0: [ 86 159  94 124 170 142 163 171 166 102 128 172 104 112 110 159  24 160
 171 104 119  90  87 160 124 129 140 156 113  93 113 170 104 164 167 134
  87 170  86 165 102  97  93  89  92 159 148 114 117  93  91 100 156 168
 160  86 154  81 138  91 161 146 161  98]
1: [ 86 151  92 125 170 142 163 171 166 102  92 172 104 112  94 159  94 160
 171 104 120 108  87 160 124 129 135 172 113  93 113 170 116 164 170 130
  97 181 119 165 111  97  93  89  90 167 154 101 120 112  61 100 156 161
 160  86 154  81 137  86 161 142 153  98]
2: [ 86 189  94 125 152 142 163 171 166 102  94 172 104 104  74 159  94 160
 171 104 119 105  93 160 124 136 135 172 113  93 113 170 132 163 163 134
  93 165  86 165 111  97  93 108  90 164 154 101 120  50  90 100 148 170
 160  95 148 110 137 100 161 163 153  98]
3: [ 95 161  88 119 170 142 163 163 166 213  94 172 104 112 114 159  94 160
 171 104 120 108  87 160 124 129 135 172 113  93 113 172 121 164 163 128
  87 170  86 165 111  97  93  84  90 167 151  98 120  93  90  78 156 168
 160  86 154 101 137  97 161 146 151  98]
4: [151  86 122  91 113  91 133 109 128 146 156 102 176  97  95  91 125 132
  98 186 170 105 139  88 255 158 162 106 171 166 179  97 104 129  88  92
 132 119 158 104  96 184 125 162 162  92  84 114 167 149 132 166 134 120
 134 157  95 122 160 126 136  85  85 171]
5: [151  86 115  82  98  47 142 106 143 146 156 102 162 101 107  91 125 202
  98 172 170  96 134  88 147 168 162 115 171 166 172  97 103 136  70  92
 135 103 157 104 101 169 125 162 162  77  86 108 188 149 132 166 143 125
 134 157  85 114 160 126 136  85  65 171]
6: [ 71 159  94 136 170 166 165 159 166 102  94 152 104 117 110 159  94 160
 171 111 125 109 106 160 124 129 135 170 113  93  99 185 116 164 163 134
  87 170 102 165 111  95  93  89  97 157 154 101 120  93  90 100 161 168
 181  86 154  69 149  91 161 146 155  98]
7: [147 136 167 145 115 243  88 106  88 141 139 111 144 179 168 135 187  87
 117 108  71 172 163 148 160  90  87 104  99 126 101 115 170  89 132 153
 162 102 140 120 172 120 166 134 130 122 148 159  90 142 165  97  84  91
  88 139 146 169  85 165  88 154 146 116]
8: [149 129 167 168 107 147  88 102  88 141 116 107 127 171 168 139 178  87
 117 108  96 170 163 135 111  90  76 140  99 117 103 115 172  89 133 176
 162 102 140 113 167 120 166 117 146 122 132 168  94 142 142 115  92  91
  93 142 146 157  85 165  88 143 146 116]
9: [151  86 122  91  98  91 117 106 121 132 158 102 162 109 107  91 162 132
 114 172 170 105 134  88 133 166 162 106 152 184 172  97  87 132  84   0
 135 111 158 104 101 169 133 162 162  92  84 114 167 149 122 166 143 123
 134 157  88 128 162 126 128  85  99 165]
10: [147 140 167 195 115 147  88 106 106 255 139 111 115 171 168 139 191  98
 117 108  96 172 163 135 111  94  87 104  99 134 102 114 170  81 135 133
 162  97 153 113 172 101 162 134 132 122 148 168  94 142 164 105  84  87
  88 142 146 169  85 165  88 147 146 116]
11: [ 64 159 100 125 170 142 146 171 166 102  94 183 104 112 110 159  94 139
 171 107 114 107  87 200 163 129 135 172 107  93 113 160  86 164 163 134
  78 164  79 165 111  73  93  89 127 151 160 101 120  93  82 103 151 168
 168  44 148 101 137  91 161 144 153  98]
12: [147 136 167 168 115 147  88 106  88 138 139 111 115 171 168 139 165   0
 117 108  96 172 163 135 136  90  87  81  99 126 101 115 170  66 133 161
 162 102 140 122 172 120 166 134 111 122 148 162  94 142 154 115  96  91
  88 140 135 169  85 162  88 154 146 115]
13: [147 136 167 168 115 255  88 106  88 141 159 111 115 171 168 193 165  87
 117 108  96 165 163 135 111  90  73 104  99 126 101 114 165  89 136 161
 173 102 140  62 172 120 174 134 131 122 148 168  94 169 164 115  80  91
  88 140 146 156  85 149  88 154 163 116]
14: [151  86 122  91 118  91 138 106 128 146 156 102 162 101  83  91 125 132
 108 172 169 105 143  88 136 160 163 106 171 166 163  97 103 129  88  44
 133 111 142 129 101 169 125 167 139  92  84 114 205 149 132 141 143 122
 134 157  85 115 181 126 136  85  85 171]
15: [ 94 159  94 125 170 142 155 171 163   0  94 172 104 112 110 159  94 160
 199 103 120 108  87 160 124 129 135 172 110  93 113 170 114 164 163 134
  87 170  86 165 111  97  93  89  90 157 154 101 120  93  90 100 148 170
 160  86 154 101 137  91 161 146 153  99]
16: [147 136 167 168 109 147  91 106  88 141 161 111 115 171 168 139 178  87
 117 108  97 175 163 135 249  71  74 120  83 126 101 121 183  89 133 161
 151 102 140 138 189 119 166 134 131 129 148 168  50 142 164 115  84  79
  88 144 146 169  85 165  88 154 146  98]
17: [147 129 186 168 106 118  88 106  88 141 139 111 115 171 168 139 156  87
 117 108  96 142 145 135 111  90  87 104 116 111 101 115 143  89 133 161
 167 103 140 113 172 120 170 142 131 132 148 168 113 142 164 115  96 102
  99 142 161 169  85 165  68 154 146 119]
18: [151  86 122  96  98 109 146 106 128 146 156 102 162 101  97  91 125 132
  82 172 151 105 134 100 138 166 162 106 171 166 173  97 103 115  86  92
 135 111 163 104 101 169 122 162 153  53  65 113 167 165 125 166 149 125
 134 157  85 100 160 126 136  62  93 171]
19: [ 86 166  94 125 210 142 208 171 166 102 107 164  86 115 110 159 110 130
 171 104 120 101  98 156 124 116 135 172 111  93 113 170 116 164 163 134
  87 170  86 165 109  89 107 108  90 156 194 101 120  93  90 100 156 162
 141  72 154  91 139  91 161 146 153 104]
20: [151  86 122  86  98  91 133 106 128 146 156 102 162 101 107 102 125 132
 119 172 162 105 134  88 138 166 166 106 171 194 175  97  72 129  88  92
 135 111 158 104 101 195 121 162 162  92  76 114 167 188 132 136 143 131
 134 157  93 114 160 126 130 116  85 171]
21: [147 136 167 168 115 147  86 106  88 141 139 111 115 174 161 139 165  64
 119 108  96 172 163 135 111  90  87 104  86 126 102 115 170  81 133 174
 162 102 140 113 182 120 138 134 131 122 148 181  94 142 164 115  84  91
  58 142 146 169  90 165  82 154 140 116]
22: [151  86 122  91  80  91 133 111 128 126 156 102 162 114 112 110 111 132
  99 172 170 105 134  88 136 166 162 106 171 166 172  97 103 129  88  92
 139 111 158  52 101 169 125 151 188  76  84 107 167 149 132 166 143 125
 134 157  85 110 162 123 136  85  85 171]
23: [150  86 122  91  94  75 133 106 128 146 124 102 218 101 107  91 104 132
  98 172 170 105 134  83 138 166 162 106 163 170 172  91 111 129  88  92
 135 109 158 104 105 169 123 162 162  92  84 114 167 149 132 166 143 125
 134 157  85 114 161 126 136  85  85 171]
24: [147 136 173 168 115 131  96 114  88 141 120 111 115 171 168 139 165  87
  99 101  91 172 152 163 111  90  80 104 103 126 101 109 170  89 133 177
 162 102 140 113 172 120 166 134 134 122 140 168  94 255 164 115  64  80
  88 152 146 169  91 165  86 154 146 104]
25: [147 136 183 168 115 133  84 113  88 141 139 111 115 171 168 139 149  87
 118 104  96 171 163 135 111  90  87 104  99 126 101 115 170  89 133 136
 162 100 136 113 163 119 166 135 131 122 148 168  94 142 164 137  90  91
  76 149 146 169  85 183  88 154 146 115]
26: [151 138 146 168 115 147  88 106  88 141 139 111 115 171 168 139 165  87
 109 103  96 181 163 135 111  90  87 104  99 122 101 109 170  91 131 161
 154 104 140 118 172 118 166 134 124 121 148 195  94 187 164 129  84  85
  88 142 155 169  85 165  88 154 146 116]
27: [147 136 167 168 115 147  89 106  88 141 139 111 115 171 213 138 165 130
 117 106  82 172 163 119 111  90  87 104  99 126 101 117 188  89 133 161
 162 102 140 113 172 120 169 154 131 122 148 168  94 142 173 115  73 104
  88 142 146 169  85 195  67 154 148 116]
28: [147 136 167 168 115 147  85 109  88  93 139 109 123 171 168 139 173  87
 117 114  96 178 163 135 111  90  97 104  99 126 101 107 170  89 133 161
 162 105 140 131 172 120 189 134 131 122 148 221  94 142 170 115  84  91
  88 152 141 169  74 182  97 154 146 116]
29: [151  86 112  84  98  91 133 113 128 146 156 102 152 101 107  91 125 132
  98 172 170 102 134  88 255 163 162 106 180 166 172  97 103 126  85  92
 135 111 152 104 101 191 125 160 158  92  44 109 167 149 141 166 143 126
 144 157  85 114 159 126 125  85  85 171]
30: [151  86 116  91 109  91 133 106 136 146 156 102 162 101 107  91 125 132
  98 172 170 105 134  69 138 166 163 106 171 157 172 106 103 129  88  92
 137 111 154 104 107 169 125 162 162 107  84 114 164 198 149 149 143 125
 124 157  85 114 160 126 136  85 104 177]
31: [ 86 159  94 125 176 142 163 171 166 102  66 153  66 112  82 159  80 160
 166 104 120 108  84 160 124 129 125 152 113  93 108 170 116 164 168 134
  91 166  86 165 111  97  93  89  97 167 154 101 120  78  88 100 148 160
 160  86 148  99 137  91 149 149 140  98]
32: [147 136 167 168 114 205  88 106  94 141 139 116 110 155 166 139 165  87
 117 108  96 164 160 135 111  90  87 104  99 126  88 115 170  89 133 161
 162 102 140  87 172 120 166 134 131 122 150 147  94 142 164 120  84  91
  88 142 150 189  85 173  93 154 146 116]
33: [ 86 159 105 122 152 142 163 171 166 102  60 181  71 112  66 159  94 160
 171 104 119 107 107 160 124 129 135 172 116  93  94 170 116 173 167 134
  92 167  97 165 107  97  93  89  90 167 154 101 120  91  85 100 156 164
 160  86 154 101 137  79 161 146 140  98]
34: [151  61 107  91 111  91 133 106 128 146 156 102 162 101 107  91 142 132
  98 172 170 104 134 107 138 166 162 106 171 166 174  97 103 129  88  92
 137 111 158  79 101 169 122 162 162  92  77 114 167 137 132 166 143 125
 134 167  85 114 150 126 134  85  34 171]
35: [147 136 190 161 115 147  88  99  88 141 139 107 121 171 104 153 165  67
 117 108  97 172 163 135  84  81  87 104  99 126 101 108 162  97 133 142
 162 104 140 113 172 120 172 134 142 122 148 168  94 142 164 115 102  91
  63 142 146 170  85 165  88 154 146 116]
36: [151  86 122 102  98 103 133 106 128 146 156 102 255 101 115   0 130 148
  98 178 170 104 133  67 138 167 162 106 171 166 167  97  91 139  88  83
 138 111 158 104 101 169 125 162 164  92  84 114 167 116 132 166 143 125
 143 157  85 114 167 126 136  85  85 171]
37: [ 86 149  94 127 170 142 163 182 146   0  62 179 104 112 110 159  94 160
 171 104 120 108  87 160 124 129 131 172 113  93 123 163 116 162 156 134
  87 170  86 165 111  97  93  89  90 167 152 104 138  93  90 100 144 158
 169  86 154 101 137  40 161 146 155  93]
38: [157 137 167 162 115 147  88  90  88 141 139 111 115 171 168 139 165  87
 117 113  96 172 163 135 111  90  87 104  99 126  94 115 158  89 133 161
 162 102 140 138 172 120 166 134 131 122 152 134 119 144 164 115  84  96
  90 142 146 169  74 187  72 154 146 113]
39: [151  86 103  91  98  91 133 106 128 146 138 105 162 101  67  91 125 132
  98 172 170 102 134  88 138 147 162 106 171 166 172 102  97 138  88  92
 135 111 158 104 101 169 125 162 162  92  84 114 167 135 132 213 143 125
 134 138  85 114 160 126 136  85  85 171]
40: [151  86 122  91  94  91 136 106 128 121 156 102 162 101 107  91 125 132
  98 172 170 105 134  88 138 166 162 106 182 166 172  97  77 129  88  92
 135 111 158 104 103 169 122 155 162  92  60 114 167 149 125 143 143 125
 134 151  85 114 159 121 136  85  85 178]
41: [147 136 163 168 115 206  88 106  88 137  92 111  99 179 168 136 165  87
 117 108  96 172 156 135 111  90  87 113  99 126 101 115 170  91 133 164
 165 100 138  22 172 120 166 134 121 122 148 168 114 142 164 115  82  91
  88 147 151 203  85 165  88 154 146 116]
42: [151  86 122  91  98  23 132 106 127 146 184 102 162 101 107  91 125 151
 111 172 170 105 134  90 138 167 177 106 171 166 172  97 103 130  84  92
 135 111 181 104 101 169 121 162 167  69  99 114 167 149 132 166 143 120
 134 157  83 114 160 126 139  85  85 178]
43: [151  86 122  88  98 118 138 106 128 146 156 107 221 101 131 102 125 132
  99 172 165 101 134  55 102 166 162 106 171 166 172  97 103 129  93  92
 132 111 158 151 101 150 118 172 162  92  84 114 167 152 132 166 149 125
 134 157  85 114 160 123 136  63  85 171]
44: [143 128 167 168 121 147  88 106  88 141 139 111 115 171 255 139 159  87
 117 108  96 172 167 135 149  90  87 102  94 148  90 115 170  89 133 147
 162  91 140 113 172 111 166 134 114 122 148 168 114 142 164 115  84  82
  86 142 146 160  85 150  88 154 128 116]
45: [ 66 159  94 125 170 142 213 171 166 102  52 172 104 112 110 159 102 160
 171 105 120 108  87 160 124 129 135 172 113  93 112 170 116 164 163 134
  80 170  86 165 114  97  93  89  66 177 135  40 120  93  90 100 156 168
 160  86 149 101 137  91 161 135 153  98]
46: [ 86 159  94 125 170 142 163 177 145   3  94 172  14 112 110 159  81 160
 171 104 120 108  87 149 124 129 135 172 113  93 113 170  86 196 163 134
  87 170  86 165 106  97  93  89 108 167 136 104 120  93  90 100 156 168
 160  86 154 105 137  91 172 146 153  98]
47: [ 90 159  94 131 181 118 163 171 166 102  94 172  77 112 110 159  82 160
 140 104 120 111  79 160 124 140 135 172 113  94 113 170 116 160 159 134
  87 170  56 165 111  97  90  89  90 167 154 101 120  93  90 100 156 168
 160  86 154  53 137  91 161 169 153  89]
48: [ 63 159  92 125 170 140 163 171 166 102  94 172 124 112 136 159  41 155
 171 104 120 108  87 160 124 133 137 172 115  85 113 170 116 164 159 153
  84 171  86 152 111  97  93  89  90 167 154  65 114  93  90 100 156 192
 166  86 154 101 137  91 176 146 153  98]
49: [159 106 122  91  98  91 145 106 135 146 156 102 162 101 107  81 157 132
  98 172 170 105 134  88 147 172 162 106 171 183 172 102 106 129  88  92
 135 111 179 104 101 172 129 162 162  92  84 114 165 149 128 180 152 125
 134 157  86 114 160 126 136  85  85 171]
50: [ 86 159 100 123 170 107 163 171 148 102  94 172  79 105  70 231  94 160
 153 104 116 112  87 146 124 129 135 183  99  93 106 170 116 164 163 134
  87 170  86 165 111  97  93  89  90 167 144 101 125  93  98 100 154 183
 160  86 146 123 137 110 161 139 153  98]
51: [171  86 122  91  97  91 133 106 124 146 156 106 153 101 107  91 125 157
  98 172 160 105 134  88 138 166 162 106 203 166 172  97 103 126  88  92
 135 111 158 104 101 169 133 162 162  92  84 129 167 149 128 166 155 125
 134 157  85 114 160 126 133  85  85 171]

[ 86 159  94 125 169 137 163 171 155   0  94 172 104 112 110 160 105 160
 171 105 120  97  87 160 124 129 135 172 112  93 113 164 127 164 169 134
  87 172  91 165 111  97  93  89  90 167 142 101 120  93 105 109 156 168
 175  86 154 101 137  91 161 146 163  94] -> 15 37 46 1 6
[151  68 127  91  98 103 133  96 147 146 156 102 162 105  96  91 125 132
  98 172 161 105 134  88 138 166 162 106 171 173 155 105 103 131  80  73
 135 111 158 104 101 169 118 146 162  92  75 114 167 149 141 234 140 125
 131 157  85 111 160 126 136  85 107 171] -> 39 49 51 18 22
[ 86 159  94 125 170 142 163 166 166  67  94 172 104 112 110 159  94 160
 171 104 120  92 107 160 124 129 135 174 108  93 113 158  98 164 156 134
  87 179  86 175 111  97  91  76  90 167 154 104 120 110  86 100 156 168
 160  86 154 101 137  89 161 146 153  99] -> 1 6 15 33 31
[ 86 159  94 125 170 255 155 170 166 132  94 188 102 112 110 159  94 160
 171 104 120 108  87 160 124 129 135 172 113  93 115 168 116 164 163 134
  87 170  86 165 111  97  93  89  90 167 154 101 120  93  84 102 156 168
 160 124 154 101 137 103 161 146 153  98] -> 6 1 2 31 33
[101 162  94 125 175 142 163 171 166 134  94 172  73 112 110 159 129 160
 170  95 120  96  87 160 110 128 135 172 113  93  99 170 116 164 165 134
  87 170  86 165 111  97  93  89  90 167 154 114 120 134  90 100 156 168
 158  83 146 101 138  88 157 146 153 102] -> 1 33 31 6 47
[ 86 159 105 121 170 100 163 171 166 134  94 172 143 108 110 179  94 160
 163 104 131 108  76 172 152 143 129 172 113  93 113 170 116 164 163 134
  84 170  38 165 111  87  93  89  90 167 154 101 110  93  90 100 156 168
 160  86 155 101 137  91 161 153 153 107] -> 47 48 2 11 3
[151  86 128  91  99  91 133 106 132 146 156  98 162 101 107  91 125 132
  98 172 170 105 134 101 138 166 162 106 153 166 172  88  97 122  88  92
 135 113 159 104 100 169 125 162 162  99  83 114 167 149 132 131 152 117
 171 157  85 114 159 126 136  74  85 171] -> 40 51 49 18 30
[147 136 162 168 115 147  41 106 105 242 168 119 115 171 168 139 165  87
 109 108  96 172 151 135 111  90  87 104  99 126 101 115 170  89 133 197
 162 102 140 113 172 120 166 134 131 142 148 168  94 135 159 115  84  91
  88 142 151 169  96 164  90 154 187 116] -> 10 21 26 25 38
[147 136 202 163 123 147 102 105  88   0 139 111 115 171 168 165 165  87
 117 104  80 182 172 135 111  90  87 104  99 117 101 115 172  89 126 161
 162 102 132 113 172 120 156 163 131 122 172 196  94 142 164 115  84  91
  98 152 146 169  85 165  88 154 136 116] -> 28 25 21 26 17
[ 96 159 112 121 170 123 163 171 156 102  94 172 117 123 110 132 110 160
 182 100 120 108  87 160 124 129 135 172 113  93 110 170 116 164 164 134
  87 169  86 188 111  97 102  88  45 167 150 101 120  93  83  92 156 168
 160  86 154 101 137  91 150 146 153  98] -> 1 2 6 33 31
[172  86 122  91 105 109 133 106 128 170 134 102 193  97 107  91 125 111
  72 172 170 105 134  88 138 166 153 118 171 166 172  97 103 131  88  68
 135 111 158 104 101 169 117 162 190 105  80  90 167 149 132 251 143 125
 134 172  85 114 164 126 136  72  85 167] -> 39 49 23 18 51
[112 159  94 125 171 121 163 174 166 102  94 172 104 112 110 159  94 142
 171 104 120 108  87 160 141 129 134 172 113  93 113 170 116 164 158 134
  87 170  84 165 109  97  93  83 106 167 154 101 114  93  79 100 156 155
 149  94 154 101 137  80 161 134 153 102] -> 1 31 33 47 6
[162 144 167 168 117 147  88 106  88 111 151 111 115 171 168 139 165  87
 117 109  96 172 163 135 100 101  87 104  99 145 101 115 170  81 133 161
 162  93 140 141 176 120 166 134 131 122 148 146  94 142 164 110  72  91
  88 142 146 169  93 165  88 154 146 116] -> 38 25 21 26 8
[ 85 159  94 127 170 164 163 171 171   0  94 172 104 110 105 159  74 176
 173 105 120 108  87 160 124 129 135 172 102  93 119 169 110 164 163 134
  87 170  86 165 111  97  93  89  90 167 154  70 120 126  90 100 156 168
 160  86 164 101 137  91 161 146 153  98] -> 15 37 46 1 48
[ 86 159  94 125 170 142 182 179 166 102 103 172 104 112 118 183  94 160
 157 104 120 106  87 160 167 127 142 172 113  11 105 170  94 168 163 134
  90 170  23 163 106  94  93  89  90 167 146 101 126 113  73 100 156 168
 160  86 154 101 137  88 161 147 153  98] -> 47 11 48 1 0
[147 126 167 168 119 147  88  96  88 141 139 111 115 171 168 139 194  87
 112 108  96 172 163 135 111  90  87 104  94 126 101 115 170  89 133 121
 152 102 140  91 177 114 166 134 131 122 148 168  94 133 164 115  76  91
 100 140 146 169  85 165  88 154 147 114] -> 25 32 21 8 26
[147 136 179 175 115 147  88 106  88 255 139 111 115 171 168 139 141  87
 113 108  68 172 163 135 111  90  87 104  99 126 101 115 178  89 133 161
 170 102 140 113 172 120 180 134 131 122 148 168  94 120 164 142  84  93
  83 131 146 175  83 157  88 139 146 116] -> 10 25 21 38 8
[147 136 167 168 111 204  88 106  87 141 139 111 115 171 168 123 165  60
 105 108  96 172 163 135 111  87  87 104  99 126 101 115 170 101 133 161
 162 102 143 113 172 120 166 139 161 122 148 148  94 120 164 115  84  91
  88 145 146 215  85 165  74 154 146 116] -> 32 38 21 7 25
[ 86 159  98 125 170 122 163 197 169   0  94 172  97 112 112 159 117 160
 171 119 124 108  87 160  83 129 135 172 113  93 113 191 116 164 163 134
  87 170  86 165 111 106  93  95  90 167 133 101 120  93  90 102 156 173
 160  86 167 101 141  89 161 146 153  98] -> 15 37 46 1 6
[ 86 159  94 134 170 142 163 171 166 102  94 172 104 110 110 128 105 160
 171 104 120 108 104 160 124 136 135 172 113  93 113 169 126 164 163 132
  91 170  86 182 111  97  93  99  90 180 160 101 120   0  90 100 156 164
 199  66 154 101 138  91 161 146 153  98] -> 2 6 31 33 1
[151  86 122  91  98   0 133 106 128 146 156 102 162  73 106  91 150 114
  79 172 177 106 134  88 174 166 162 106 171 168 172  97  77 129  87  62
 133 111 158 104  89 191 125 169 162  92  61 114 167 149 149 166 143 125
 151 150  85 113 160 128 139  85  85 171] -> 42 40 49 5 23
[145 131 167 168 114 147  96 100  88 133 148 109  34 164 168 139 164 142
 103 110  96 172 163 135 255  90  94  88  99 126 102 115 187  89 131 173
 162 102 140 108 172 120 193 134 128 122 148 168  94 142 155 115  84  91
  86 187 146 169  98 165  88 154 147 142] -> 16 44 27 25 26
[157 141 167 168 115 147  88 100  88 141 136 111  78 156 168 118 165  87
 114 113  96 178 163 139 111  90  91 104  99 126 100 115 170  89 135 122
 162 102 140 114 172 126 160 122 125 122 148 168  94 142 164 142  79  80
  99 142 146 150  84 165  93 154 146 117] -> 25 26 38 21 32
[ 86 159  94 122 170 137 163 171 166 102  94 172 104 114 123 159 110 160
 171 104 120 108  87 160 124 129 135 172 113  93 113 170 116 164 163 134
  87 170 105 165 111  97 103  89 105 159 154 101 122  93  82 100 156 168
 160  86 154 101 137  91 161 166 153  98] -> 1 6 31 2 33
[146  86 140  91  98  91 133 106 135 146 156  98 162  89 107  91 125 181
  94 172 177 105 147  88 255 159 162 106 171 166 172  99  84 129 103  92
 135 111 157  92  95 160 125 162 162  92  84 114 167 149 132 166 143 125
 134 157  85 114 160 126 138  85  89 171] -> 4 29 51 5 49
[151  96 119  91  98  91 125 112 111 146 131 102 170 101 107  91 125 132
  98 172 203 105 141  88 138 166 162 118 162 166 172  97 103 129  88  92
 134 111 158 104  97 169 125 162 162  79  84 114 167 205 138 166 143 122
 134 157  71 114 160 126 138  85  82 184] -> 30 23 40 49 20
[147 136 170 163 114 146  88 111 103 141 128 111 115 171 168 139 165 116
 111 110  96 172 154 135 122  90  87 104  99 126 101 115 153 101 133 144
 162 102 146  83 166 126 166 134 142 122 148 167  94 124 163 112  84  96
  62 142 146 169  79 195  88 156 146 116] -> 25 27 32 21 38
[151  86 122  91  98  91 133 106 106 146 156 102 255 101 107  91  77 132
  98 175 170 105 129  88 138 166 165 106 176 166 172  97 103 127  87  92
 135 111 158 102 101 169 125 162 162 101  84 114 167 149 132 166 143 125
 134 157  85 114 160 120 133  98  85 190] -> 23 43 40 36 51
[151  86 122  91  98  91 133 106 128 146 156 102 162 101 107  92 125 132
  98 172 170 105 134  88 138 166 170 106 201 173 172  97 103 129  81  92
 135 110 158 104 109 169 125 162 162  92  84 114 147 149 132 169 143 122
 134 157  77 100 160 123 136  85  85 177] -> 51 40 49 18 30
[151  98 122 101 104 139 133 109 127 146 229 102 162 101 107  91 117 132
  97 172 170 105 134  88 138 166 157 106 171 166 172  81  53 129  88  92
 135 111 181 104 101 169 128 162 162  92  84 104 167 149 132 166 142 125
 134 157  97 113 160 126 134  76  85 171] -> 40 18 49 51 20
[163  62 122 104  98  99 133 106 117 131 156 102 162  99 107  91 132 132
  71 172 182 105 133  79 254 166 162 106 171 166 172  81 101 135  88 104
 135 111 158 104 101 169 125 175 162  99 100 114 167 149 132 166 149 125
 140 157  85 114 160 122 145  85  85 171] -> 4 29 49 51 40
[  0 159  86 125 170 190 158 171 166 133  93 172 104 112 110 159  89 155
 171 104 120 108  87 160 124 129 135 174 117 111 116 170 116 164 169 134
  87 170  88 136 111  97  93  94  90 147 159 101 104  93  75 100 153 168
 160  94 154 101 137  91 158 146 153  98] -> 6 1 48 31 2
[146 136 167 168 115 135  88 104  82 141 139 111 115 201 168 148 115  87
 117 108  86 172 163 135 111  90  87 104  99 126  93 121 170  66 133 129
 162 102 146 113 172 120 190 143 131 122 148 168  94 142 164 115  84  91
  88 142 146 205  85 165  88 154 146 116] -> 25 17 38 26 21
[ 86 167  94 125 170 142 197 171 166 102 134 172 103 112 110 122  82 160
 171 104 120 108  87 160   0 129 136 172 113 108 113 170 116 158 165 134
  75 170  86 165 108  97  93  85  90 167 141 101 120   0 102 100 156 168
 181  95 154 101 137  91 161 146 153  98] -> 2 0 6 31 48
[ 86 159  82 126 170 142 163 167 166 102 214 174 104 112 110 159  94 181
 171 114 120 104  87 150 124 129 135 172 113  93 113 170 116 164 168 134
  87 170  86 165 111  91  96  89  90 181 149 116 112  93  90 108 156 164
 160  86 154 101 140  91 161 146 148 107] -> 0 1 6 2 47
[149  86 122  88  98  60 133 106 128 146 137 102 162 101 107  91 123 132
  98 172 170 105 130  88 138 166 162 106 171 169 172  97  77 129  80   0
 148 111 158 104 101 158 125 162 162  94  84 114 167 141 132 166 143 125
 134 140  81 114 160 126 136  85  85 171] -> 9 14 40 51 23
[147 136 167 168 115 135  88 106  88 111 139 117 115 183 168 139 165  87
 116 112  86 172 163 135 111  90  87 119 111 126 101 115 187  89 133 201
 161 102 130 136 172 120 166 134 131 133 148 227  94 135 164 115  78  89
  88 142 141 164  85 161  88 154 146 116] -> 28 21 26 8 25
[ 86 159  94 125 142 142 163 171 166  50  94 178 104 112 110 159  94 160
 158 104 120 108  87 160  84 129 135 172 113  93 112 170 116 195 172 134
  87 185  86 165 110  97  93  89  58 167 154 101 120   0  90 100 156 168
 149  77 148 101 137  91 182 146 153  98] -> 2 15 31 33 37
[147 136 187 168 115 134  88 106  88 141 139 111 115 171 168 139 165  87
 117 105  96 172 148 135 111  90  87 104 110 126 101 115 170  89 133 161
 162 102 140 113 165 120 161 134 131 138 148 168  62 142 164 115  84  91
  81 142 146 156  85 185  88 154 146 116] -> 25 21 8 17 38
[147 136 173 168 115 195  66 106 122 120 139 111 115 155 168 139 146  87
 117 108  96 172 163 135 111  90  87  95  93 128 108 115 158  89 133 137
 168 102 140 113 172 101 163 134 137 134 139 168  94 142 145 115  84  91
  88 146 146 169  85 165  88 154 146 116] -> 32 25 21 38 26
[151  86 122  91  98  91 127  93 133 146 156 108 124 101 114 131 125 132
  89 163 170 101 134  82 144 166 162 106 171 166 172 100 103 129  92  92
 141 111 161 104 101 169 125 162 162  92  84 114 167 202 132 166 143 125
 131 161 101 124 160 126 148  85  91 171] -> 30 20 51 40 18
[ 86 173  94 128 170 157 163 171 166 102  94 172 104 112 110 159  94 160
 194 104 115 108  87 160 255 129 135 158 122  93 105 171 111 168 161 134
  87 170  86 147 111  97  93  89 117 149 154 108 120 121  90 100 161 168
 162  86 154 101 137  85 161 146 151  98] -> 11 6 1 31 33
[147 136 167 168 115 146  88 102  88 145 139 111 115 171 183 139 165  87
 113 108  96 175 176 135 255  69  87 104 101 135 101 115 170  89 133 132
 162 102 144 113 172 120 178 134 131 122 148 168  94 142 164 115  87  91
  88 142 146 179  80 165  88 149 146 119] -> 16 44 7 25 12
[ 86 164  81 125 170  88 163 183 166 102   0 172 104 112 110 159  94 160
 171 100 120 108  97 160 124 124 132 172 113  93 114 170 116 164 163 137
  87 170  86 165 111  97  93  89  17 167 154  84 120  93  90  83 156 168
 142  86 154 101 137  91 182 140 153 113] -> 45 33 31 1 47
[147 136 185 168 115 121  88 106  98 141 139 110 115 172 168 133 156  87
 117 108  96 163 167 135 111  90  87 104  99 126 101 115 186  89 133 170
 162 107 148 102 172 120 166 134 131 122 146 168  93 116 162 115  84  91
 100 142 146 169  85 165  88 155 146 116] -> 25 17 21 8 38
[ 86 159  94 125 170 142 150 171 166 102  81 186 104 112 110 159  94 160
 171 104 133 108  87 160 124 128 135 161 113  93 113 187 108 164 163 122
  87 170 113 165 103  97  82  89  97 168 154 101 120  93  90 109 156 157
 160  86 154 102 142  91 161 146 144  86] -> 1 6 31 33 2
[149  86 122  91  98  91 133 106 128 146 156 102 162 101  92  91 125 163
  96 172 170 104 134  88 138 163 162 106 187 166 172 111 103 129  94  92
 141 111 161 104 101 198 125 162 162  92  84 114 160 149 132 166 143 131
 124 160  68 110 160 126 136 109 101 169] -> 51 40 49 30 20
[ 75 159  94 122 171 142 180 171 166 102  94 172  60  94 110 159  94 160
 171 102 120 108  87 160 142 129 135 172 111  93 111 170 116 156 164 124
  87 170  86 165 111  97  68  89  90 167 154 101 120  93 100  93 165 168
 160  86 154 101 137  96 147 146 153  98] -> 31 33 1 6 47
[149  86 122  91  98  87 133 106 128 146 156  96 255 101 107  73 116 132
 118 172 170 105 147  93 138 183 162 103 171 166 172  97 103 129  88 126
 131 111 158 104 101 146 125 179 160  92  84 114 167 149 132 247 143 125
 134 157  85 114 160 126 136  69  85 171] -> 23 39 43 36 49
